128 stands for zero in the data rows.
Some points, each followed by its number:
[137 171 147  96 141 104 137 166 157 181 110  79 167 120] 0
[102  67 105 108 140 154 142 148  99  62 141 199  98 138] 1
[157  12 115 179 138 153 122  50 167  53 142 189  73  69] 2
[129 135 161 105 140 129 159 160 151 130 124 104 137 131] 3
[122 134 130 148 114 140 120 115 147 131 133 133 102 125] 4
[135  90 144  69 145 141 159 143 204  75 136 162 172 114] 5
[143 119 124 107 131  97 123 153 154 139  97 125 140 125] 6
[122  46  64 168  86 131 121  71 218  45 134 191  87 100] 7
[152  95 146 144 135 136 149 104 174 107 133 132 109  97] 8
[115 140 138 137 120 131 118 135 146 144 125 120 118 130] 9
[ 92 142 139 128 104 128 105 130  45 135 114 108 145 193] 10
[112 180 141  81 170 139 145 194   0 154 134 117 131 168] 11
[129 159 134  48 161 158 187 180  70  98 163 145 131 116] 12
[115 157  76  83 103 154 174 161 138  68 159 173  66 124] 13
[163  72 136 121 147 133 122 108 136  88 126 167 133  91] 14
[146  93 137  82 151 127 117 144  38  98 103 163 133 135] 15
[ 94 157  80 202 130  62 124 162 129 194 125  60 170 150] 16
[126  83 141 151 168 139 114 112 121 135 100 148 149 117] 17
[183 108 170  63 211 136 145 177  46 114 139 164 112  98] 18
[142 191 158 109 137 109 145 157 168 192 122  67 180 122] 19
New points follow, each followed by the number of its nearest point above.
[101 151 126 182  70  52 102 135 139 198 107  48 152 167] 16
[112  90  71 148  74 122 121 103 210  66 127 172  84 124] 7
[132 128 127  62 139 129 146 183  88  90 133 152 127 127] 12
[133 107 129  90 129 116 110 145  55 109 101 154 131 142] 15
[166  58 138 130 163 129 133 109 130  83 131 168 131  84] 14
[134 128  75  89 115 138 161 151 162  76 140 185  71 110] 13
[139  89 120  94 136  80 117 171 131 122  85 150 150 130] 6
[135 145 144  86 145 116 130 158  63 149 113 122 150 130] 15
[161  12 115 181 127 154 128  41 177  40 142 195  61  71] 2
[140 121 113 166 136 148 120 109 124 122 152 138  74 120] 4
[109  88  59 194  81 128  83  53 155  85 124 172  74 129] 7
[140 168 118 143 131 184 105  58  84 119 147 140 136 118] 4
[ 89 174 110 160 106 186 149 104 111 119 163 125  78 154] 4
[131 143 129  86 148 116 119 161  60 141 113 121 164 139] 15
[ 94 221 113 192  88 124 116 104 121 203 141  44 133 155] 16
[127 146  81 100 100 135 151 153 153  90 147 168  68 123] 13
[108 115 135 122 138 117 156 170 172 128 134 119 150 127] 3
